In the rows, zero is written as 128.
Each run below is a few steps of one of 7 hidden systems, one row a step.
trace 1, Laka (8 x 26):
[[ 94 143 103  64  89 144 163 161  84  93 142 130 149  96  84 119 111 120
  117 124 100 153  76 120 166 130]
 [172  98 141 152 159 159  47 175 156 152 110 100 110  97 175  91 143 153
  147 106 135 118 132 134 127 127]
 [ 73 127 109 131  93 130 183 127  88  65 142  96  93 161 147 128 127 113
  121 149  92 133 117  79 160 138]
 [156 115 162  81 100 127  69 167 149 167 110 140 138  75 133 110 167 116
  109 108 108 115  98 138 108  75]
 [ 85 122 100 166 122 167 129 106 129 123 152  69 103 159 139 110  65 143
  161 107  77 103 144  96 142 153]
 [105 141 145 108 101  99 133 183 122 139  90 155 132 109 148 119 155  71
   95  99 177 135 113  78 123  68]
 [105  92 145 110 119 164  79 127 151 122 179  82 157 160 128 129  85 161
  150 125  71 153 147 167 148 108]
 [132 131 100 139 139 143 161 185 104 132  98 146 104  92  95 106 109 111
  142  82 155 137  88  47 148 135]]
trace 2, nat (8 x 26):
[[118 123  98 121 116 131 133  58 128 151 118 169 146 146  86 131 114 125
  145 110  58  87 132  70  89 114]
 [121 133 182 163 124  90 139  92 175 187 134 132 120 169 125 166 114  98
  118 121 159 107 166 133  85  86]
 [ 81 159 103 103 135 127 137 115 130 132 154 144 208 154  94 142  64 126
  129 109 167 161 155 161 137 122]
 [178  85 133 152 199 141  87 156 150 138 119 161 158 144 120 128 124 159
  163 106 170 178 153 125 130 121]
 [156 131 141 142 155 118 188 152 105  87 150 124 106 131 110 153 135 146
  126 171 182 180 115 169 164 176]
 [172 153  85 103 145 142 102 146 103 123  98 147 142  49 133  92 163 154
  124 134 144 115  94 165 130 177]
 [156 112 100 168 143 132 139  79 108  92 112 121  78 141 163 120 173 154
  142 171  83  91 136 107 118 177]
 [129 157 134  98  84  85 167  87 114 142 108 171 120 107 113 144 175  93
   90 150 106  85 104 110  89 111]]
trace 3, bep, 8 rows:
[[176  73 138 115 148 164  69 171 148 153 118 143 133 102 103 105 130 152
  160  90  87 144 105  96 129  99]
 [108 135 157 179 119 134 164 169 132 123 151  51  56 137 161 128  99 116
  126 130 158 127 127 129 158 152]
 [103 155 110  52  94 128  87 163 107 109 117 135 183  83 154  99 155 118
   95 133 136 137 106 170 140 111]
 [135  61 136 148 133 160  82 127 141 112 130 107 104 162 155 113 135 151
  162 121  48 127 142  73 127 105]
 [112 150 159 131  89 110 190 184 115 139 127 105  71  95 114 132 126  83
  100 117 157 125  81  97 145 115]
 [ 82 153 125  86  91 139  62 115 150 158 145  97 180 115 159 104 101 124
  114 114 104  97 144 180 117 102]
 [107  86  98 147 148 149 121 164 110  95 106 143 132 161 138 107 118 122
  155  92 119 160 138  31 148 103]
 [143 118 216 122 102 107 143 177 160 162 154 102  97 119 113 159 129 105
  105 130 153 151 106 161 133  84]]
trace 4, bep:
[[146 105 163 152 139  81 169 104 128 103 118 173 110 182 135 172 184 114
  117 169 152 153 149 101 110 102]
 [145 151 134  95 113 132 168  84 131 157 162 139 141 102  42 155  98 140
  130 139  90 116  95 173 118 150]
 [139 156  73 178 175 134 105  93 137 160  93 138 136 123 155 101 111 138
  150 102 171  84 162 115 100 170]
 [117 128 143 129 140  85 170 109 114  83 131 166 149 185 139 168 162 118
  110 174 177 176 160 139 128 116]
 [183 112 136  94 139 142 132  97 135 151 148 163 148 102  45 148 125 166
  147 137  78 136  96 163 118 145]
 [151 151  97 202 170 134 142 103 131 147 110 108  86 123 153 113 113 142
  148 123 167  86 147 122 116 193]
 [114 158 119 101 122  82 152 105 104  86 117 168 165 143 155 148 179 115
   92 181 176 150 145 168 122 129]
 [171  91 123 108 142 142 116  71 132 132 139 167 145 136  75 144 141 167
  157 141  44 126 121 124 107 131]]
trace 5, gef (8 x 26):
[[111 108 114  80 112 124 169 124  90  73 139 175 155 154  81 149 144 129
  128 148  88 179 106  93 148 109]
 [186 106 180 152 125 139 101 133 171 192 132 104  75  92 113 132 136 138
  137 117  97  89 106 138 102 123]
 [ 65 185  68 141 119 136 159 126  92 102 127  92 130 123 157 101  89 114
  121 120 166 110 134 128 151 177]
 [136 103 137  84 121 107  73 125 135 118  99 186 184 139 151 127 188 121
  113 138 120 147 144 123 101  66]
 [129  97 156 159 125 149 170 106 142 138 175  94  85 165  74 158  75 145
  159 127  71 134 122 105 139 135]
 [136 178 121 126 129 119 125 183 128 170  97 129 123  56 138 100 126 100
  107  94 206 108 100 138 126 139]
 [ 94 110 101 127 144 142  82 102 124  78 140 113 173 183 190 117 130 156
  140 154 114 151 181 156 138 131]
 [161  94 150 115 128 119 176 148 115 118 118 180 108 127  64 151 153 119
  134 128 105 162  88  61 128 100]]
trace 6, fesi, 8 rows:
[[116 128 133 129 103 154 129 116 152 186 148 103 110 112  77 123  65 124
  147  80  65  89 108  93 115 115]
 [ 80 168 140 158 121 113 155 172 130 132 131  87 112 132 164 124  96  90
  105 111 217 135 142 136 147 127]
 [106  94 124  91 138 138  79 134 134  99 144 150 205 173 135 132 125 142
  137 128 119 188 161 143 140  84]
 [160  88 131 143 146 157 159 164 121 132 128 139  91 120  67 129 107 137
  163  98  97 151  89  56 147 129]
 [151 137 162 140 134 130 128 183 128 116 144  78  87  94 164 122 145 141
  113 156 177 147 110 199 159 162]
 [115 118  67  95 132 153  72 111  98  75 112 138 172 128 175  88 159 157
  136 144  84 127 142 128 133 143]
 [147  95 158 147  99 121 142 126 133 144 110 128  61 127 130 129 166 107
  127 128  67  91 105  52 106  96]
 [ 92 179 156  91  69 116 150 139 127 145 159  79 120  88 127 134 113 106
   89 146 134 107 100 199 137 136]]
trace 7, Sege, 8 rows:
[[ 76 167  86 157 117 120 170 147 100 120 100 117 103 126 153 105 107  87
  116 101 174 106 125  61 138 141]
 [104 121 165  75  95 117  73 149 142 119 143 110 170 132 171 127 153 122
   98 146 124 151 141 189 131  78]
 [128  90 110 129 139 170 130 140 129 139 141 133 128 134  69 119  78 144
  170  81  70 145 108  61 141 117]
 [133 147 162 168 125 113 142 188 137 143 114  86  73 104 176 119 139 100
  106 123 203 122 121 134 138 134]
 [ 78 137  88  78 114 154 104 127 102  77 157 108 191 140 140 112 103 150
  129 143 104 160 135 176 163 141]
 [171  72 138 138 140 143  93 167 131 130  92 150  96 113 135 106 168 134
  148 105  88 130 109  51 122  97]
 [ 95 153 159 148  86 130 180 135 125 123 168  52  67 127 136 141  99 115
  113 150 121 112 110 157 151 153]
 [106 161  70  80 121 144  69 145 111 132  97 147 191  77 150  78 131 128
  119 100 135 109 122 138 126 127]]
trace 8, laf, 8 rows:
[[130 142  89 105 108 126  89 119 121 149  75 161 139  84 151  89 163 110
  119 102  98  72 115  79  94 110]
 [ 78 127 169 160  96 112 144  98 156 140 159  78 100 190 160 153 101 104
  118 136 120 111 168 130 118 100]
 [ 96 152 110  76 105 124 136 161 116 148 112 172 177  96  82 118 104  93
  117  82 146 142  98  89 130  88]
 [140 102 162 184 169 142  84 144 179 167 141  96 124 157 153 130  90 140
  154 100 168 137 171 144 124 117]
 [121 126 104 120 144 126 189 170  84  76 128 160 133 137  89 136 121 125
  132 130 162 189 103  86 170 141]
 [185  95 159 116 150 152  58 172 150 131 133 109 128  95 157 110 160 165
  134 140 124 148 121 190 137 129]
 [121 122  79 151 135 156 175 101  89  77 137 112  91 145 115 121 116 153
  154 148  78 122 114  90 154 188]
 [140 136 147 103  93 106  93 150 122 123  94 126 107  85 191 108 205 108
   89 151 120  97 106 138 112 107]]
trace 9, Sege (8 x 26):
[[136  80 113 137 123 147  93 142 113  95  96 132  98 136 169  98 172 134
  145 126  64 117 122  49 126 109]
 [ 96 147 165 118  61 120 169 137 124 132 152  71  67 110 131 135 124  99
  100 142  89  95  92 130 136 120]
 [ 89 164  89  98 107 150  69 132 137 168 118 111 172  88 146  84  90 120
  123  82 122  84 128 139 116 121]
 [ 83  92 143 154 121 124 106 141 146 121 122 118 128 191 172 125 116 102
  134 102 127 140 169  61 127  66]
 [106 134 172  85  90 125 159 195 125 133 156 113 131 109  86 143 101 102
  108 111 143 173  88 134 160  89]
 [145 117 117 142 166 176  69 177 147 152 138  90 140  98 139  94  81 159
  161  88 147 140 129 156 150 149]
 [101 105 102 152 144 136 144 170  90  57 113 112 105 160 179 110 143 124
  135 136 151 169 138  78 169 140]
 [142 110 157  70  87 139 114 174 111  97 143 106 115  85 134 119 170 138
  108 162  80 150  78 166 154 116]]
trace 10, nat, 8 rows:
[[ 85 130 153 126  78  96 186 116 121 124 124 141 100 159 115 152 136  77
  104 128 109 117 121  59 116  80]
 [ 97 140 162  92  91 133  76 128 168 181 156 100 171 120 130 128  90 117
  114 104 115 112 139 181 115  80]
 [ 92 106 106 163 154 157 135 146 133 125 141 114 138 177 113 121  58 130
  166  82 135 157 154  67 151 120]
 [138 110 179 119 135 106 120 200 137 117 125 136 135 131 152 140 155 108
  107 131 198 189 129 146 150  85]
 [132 121 111  97 132 175 121 164 108  95 167  87 140  97 104 112  96 172
  145 138 101 165  96 179 180 170]
 [167 110 113 163 150 143 121 182 113 121  84 124  69  88 159  90 162 128
  140 111 142 112 100  67 134 148]
 [101 141 139 105  77 108 145 117 101  78 137  92 101 129 184 129 178 118
   92 186 100 114 120 159 139 137]
 [123 125 107  86  89 151 104 113 124 152 118 140 134  90  99 102 123 126
  133 100  41  87  91  85 110 107]]
trace 11, laf:
[[188 120 124 142 141 160 110 164 129 157 113 111  80  57 112  96 136 150
  147 108 110  99  79 119 131 164]
 [ 89 150  96 158 123 126 143 121  99  73 128  78 103 147 206 108 140 132
  117 163 147 115 151 140 148 173]
 [109 105 119  65  91 123  93 117 111  97 113 166 168 134 138 120 177 122
  113 141  64 135 121 104 115  77]
 [127 114 171 155  99 144 128 111 168 187 152  83  80 129 107 138  88 122
  141 105  70  82 121 110 109 113]
 [ 72 187  94 132 111 116 162 161 106 134 106 119 131 104 147 106  98  80
  103  95 200 113 121 101 138 136]
 [108  98 138 115 148 128  64 140 154 121 131 141 192 173 164 126 126 134
  136 117 147 170 178 141 128  76]
 [155  83 151 141 146 147 168 150 129 129 144 142 102 144  53 152 103 138
  163 108  98 168  99  71 147 117]
 [156 147 141 139 137 138 123 199 124 135 124  85  92  65 155 101 133 133
  116 124 183 129  97 173 156 165]]
trace 12, fesi, 8 rows:
[[110 118  77 135 139 181  91 167 118 127 119  98 128 104 132  79  80 143
  161  75 103 122 115  78 153 141]
 [116  95 175 156 114 121 132 182 129  92 131  83  72 158 189 130 159 111
  116 146 143 154 134 105 153 101]
 [112 119 123  47  88 148 103 156 107  94 146 126 167  98 115 114 141 139
  116 139  70 159  91 156 156 109]
 [132 110 118 155 123 168  91 167 141 159 114  85  83  95 146  86 104 128
  150  77  96  92 109  76 131 128]
 [ 72 135 153 129  84 116 147 161 114  82 146  69  98 152 192 130 138 102
   97 157 141 142 135 139 161 115]
 [104 112 123  55  97 148  68 157 128 126 123 145 188 108 124 105 131 125
  125 103  80 145 111 117 131  72]
 [115 107 145 166 114 163 139 162 143 148 148  67  66 129 118 116  74 125
  153  89  94 116 111  77 147 127]
 [ 86 146 144 103 103 118 126 199 110  89 134  93 135 118 180 119 139 104
   94 138 183 166 123 157 167 112]]
trace 13, Laka, 8 rows:
[[ 88 144 112 118 117 140  68 161 125 103 126  78 148 118 217  86 134 130
  112 132 153 127 150 172 149 131]
 [128  76 104 112 127 144 120 132  99  77 108 160 130 154 124 116 158 136
  149 127  64 152 119  46 138 103]
 [152 110 200 138  96 132 134 166 159 175 149  79  61 100 113 139 120 113
  119 118 102 110  90 132 127 103]
 [ 61 179  72 103  97 150 113 135 107 123 129  87 155  99 156  87  85 116
  116 105 121  96 122 139 145 147]
 [126  83 126 140 144 128  74 154 139 117  90 156 143 161 176 109 161 117
  142 104 130 145 159  60 118  73]
 [109  97 181 116  91 137 169 144 134 125 177  95  97 152  79 159  95 121
  133 130  73 159 104 114 152  97]
 [124 163 109 103 121 153  97 187 129 166 117 107 143  50 124  85  96 121
  123  80 160 114  91 146 143 136]
 [ 95 101 100 160 150 146  94 148 116  73 122  96 128 175 208 100 132 138
  143 131 134 148 170 104 153 131]]
trace 14, gef (8 x 26):
[[128 108 116 170 117 137 135 130 119 127  97 112  59 126 157 104 146 111
  139 113  86  83 116  37 118 128]
 [ 60 164 150  85  52 114 129 148 125 132 144  85 131 112 158 121 120  85
   85 130 119 108 115 147 133  89]
 [109 108  91  97 130 165  67 125 134 145 125 141 181 125 110  97  89 141
  156  78  71 123 133  92 125 100]
 [109 101 159 179 129 125 138 168 145 143 117 107  82 161 151 129 109  94
  137  90 152 134 142  51 130  85]
 [ 91 139 153  81 101 139 113 197 127 122 161  90 156 106 126 122  95 119
  111 117 155 175 108 179 170 105]
 [162  77  96 133 173 176  68 168 124 108 112 131 136 117 142  90 128 169
  168 102 102 153 122  96 150 136]
 [122 104 161 154 105 119 164 176 110  85 126  91  51 140 170 130 163 108
  115 152 128 140 110  89 153 120]
 [117 138 126  59  79 150  99 158 113 117 145  99 142  70 126 104 136 136
  109 138  77 124  80 175 149 128]]

Which system made each run below?
trace 15, 2 rows:
[[135 117 121 133 108 122 145  70 134 154 111 161 107 135  98 136 139 116
  135 118  56  76 120  60  86 111]
 [ 94 157 171 144  97  92 144  81 166 182 144 116 127 157 134 159 106  91
  103 127 143  88 160 148  88  95]]
  nat
trace 16:
[[139 168 128 104 119 145 105 130 138 157 154  87 140  71 123 114 105 149
  118 138 132 105 106 225 135 171]
 [ 93 135  63 159 146 134  98 105 114 109  90 134 143 157 193  91 130 122
  141 111 138  96 171  74 116 138]]
  fesi
trace 17 (2 x 26):
[[135 126 145 161 168 117 146 195 130 122 118 133 121 136 138 133 119 112
  129 109 230 180 136 117 153 118]
 [140 109 130 100 151 148 123 163 111  74 162 116 155 134 123 133 130 170
  136 161 137 199 120 192 177 150]]
  Sege
trace 18:
[[135 150 135 155 170 131 123 148 148 146 150 102 147 127 137 134  88 146
  133 124 215 156 155 201 144 160]
 [135 100  75 132 178 135 116 114 101  69 109 179 174 170 138 122 150 157
  153 140 137 174 159  96 136 139]]
  fesi
trace 19:
[[158 122 139 108 154 111  96 150 122  93 121 146 160 125 172 129 185 147
  111 170 182 171 142 197 136 135]
 [172  91 116 130 148 143 162  96 104  79 146 142 108 146  89 145 151 176
  154 173  69 153 111 127 143 171]]
  gef
trace 20:
[[136 172 156 110  95 120 119 152 137 167 133  86 106  60 146 116 134 116
   95 133 150  90  97 198 124 143]
 [ 77 126  63 115 118 149  82 105 105  80 116 115 163 152 188  90 129 138
  138 130  85 114 158 104 134 137]]
  bep
trace 21, 2 rows:
[[ 77 170  82  95 128 144 109 119 127 143 142 129 208 119 110 114  59 129
  134  96 155 134 143 161 135 134]
 [150  72 149 153 166 123  93 162 149 122 104 158 134 168 157 129 154 126
  146 108 156 169 160  75 123  79]]
  Sege
trace 22 (2 x 26):
[[101 120 163 101  83 121 120  90 136 104 171  89 132 159 154 149 145 136
  107 180  69 125 143 188 128 115]
 [138 128  75 112 125 152 131 138 101 132  92 161 124  84  95  94 128 127
  144  92  88 104  86  50 124 135]]
  bep
trace 23:
[[ 89 106 124 165 110 137 132  76 142 134 139 102 103 186 141 130 101 121
  146 117  63  93 161  67 110 109]
 [ 91 139 174 105  92  91 145 144 148 163 129 148 149 144 112 153 118  74
   99 104 156 139 132 108 113  52]]
  nat
trace 24:
[[152 144 144  82  97 118  93 135 145 186 102 157 142  63 106 116 155 109
  107 106 109  90  91 134  93  93]
 [ 70 124 108 176 123 142 132  91 136 124 145  82 113 188 157 122  73 124
  149 110 104 102 170  88 127 132]]
  bep
trace 25 (2 x 26):
[[176 110 137 115 145 117 156  80 115  91 143 161 131 145  99 164 172 166
  131 196 100 152 124 174 125 159]
 [180 152 121 116 122 122 141  78 125 149 124 145 109  76  97 132 161 147
  120 160  94  78  98 168  98 174]]
  laf
trace 26:
[[107 148 160 161 118  93 203 147 128 143 125 131  88 147 113 157 116  80
  110 117 191 135 126  85 127 110]
 [128 150 134  84 134 131  94 141 142 140 154 126 195 107 119 131 108 146
  117 134 167 159 132 225 137 129]]
  Sege
trace 27:
[[129 108 204  83  90 112 149 149 147 146 166 129 130 133  80 169 127 111
  109 134 105 163 102 152 133  71]
 [119 141  92 137 139 178 100 141 138 167 141  88 133  91 109  90  55 148
  158  77 111  99 118 128 139 161]]
  bep
trace 28, 2 rows:
[[140 104 132 182 172 130 114  87 146 109 148 105 121 187 169 143 127 165
  150 162 139 139 184 166 125 159]
 [146 132  95  93 128 103 170 120  85  88  95 207 147 119  98 137 182 121
  114 152 127 150 102  87 123 126]]
  fesi
trace 29 (2 x 26):
[[124  95 162 140 133 123 114  66 160 128 167 123 144 199 128 166 118 150
  144 158  84 137 178 159 110 108]
 [151 149 115 122 138 112 185 138 112 153 102 188 128  96  56 137 122 105
  127 102 163 132  91  78 118 128]]
  Sege
trace 30, 2 rows:
[[135 121 122  56  97 150  65 157 118 116 125 125 161  79 141  95 161 143
  115 136  74 129  94 162 135 111]
 [120  90 124 173 118 151 116 139 127 115 120  86  63 146 169 104 133 128
  149 117  71 101 126  53 134 125]]
  bep
trace 31 (2 x 26):
[[104 108 113 110 114 160  78 152 115  75 148  69 131 133 190  95 135 157
  130 151  84 139 132 161 164 142]
 [114 103 115 106  94 141 105 166 105 106  97 131 104 111 156  94 162 111
  125 111  73 115  98  48 134  93]]
  fesi
trace 32, 2 rows:
[[ 99 142 126 114 139 121 183 142 117 118 155 154 167 157  68 158  76 117
  132 114 177 189 131 126 155 121]
 [201 100 164 146 183 137  78 158 166 163 124 139 135 109 127 132 142 158
  146 123 170 155 136 172 120 128]]
  gef
trace 33 (2 x 26):
[[116  88 150  79 118 131 142 148 118  91 154 158 167 164  82 157 128 133
  133 136 102 201 119 115 153  82]
 [180 116 146 139 154 165 118 183 142 163 143  99 102  74  87 116  95 156
  152 103 138 141  88 153 150 157]]
  Laka
trace 34 (2 x 26):
[[140 119  80 149 152 162  59  92 139 133 114 111 139 126 175  89 128 168
  156 123  88  82 154 137 109 161]
 [121 121 131 149 125  93 190 144  96  82 103 154  89 157 149 144 174  97
  110 153 160 151 124  66 136 119]]
  bep
trace 35, 2 rows:
[[115 152 186 130 107 111 162 181 137 138 158  81 100 111 135 147 113 107
  100 140 193 154 113 183 153 126]
 [113 130  81  78 127 168  59 140 114 108 132 116 187  98 148  87 120 162
  140 122  92 136 123 169 149 142]]
  bep
trace 36:
[[147  73 103 166 170 162  95 125 121  83 129 109 112 166 165 111 137 173
  171 138  90 146 154 105 147 156]
 [153 116 145 108 102 108 164 158  93  87 107 148  83  99 132 130 203 116
  102 165 110 139  80 101 139 124]]
  fesi
trace 37:
[[137 125 174 162 151  93 114 137 168 171 113 145 135 156 154 149 137 100
  118 115 204 136 169 130 101  82]
 [119 128 132 104 145 136 171 142 120 114 166 149 168 149  54 156  77 142
  142 123 149 195 119 148 160 132]]
  laf
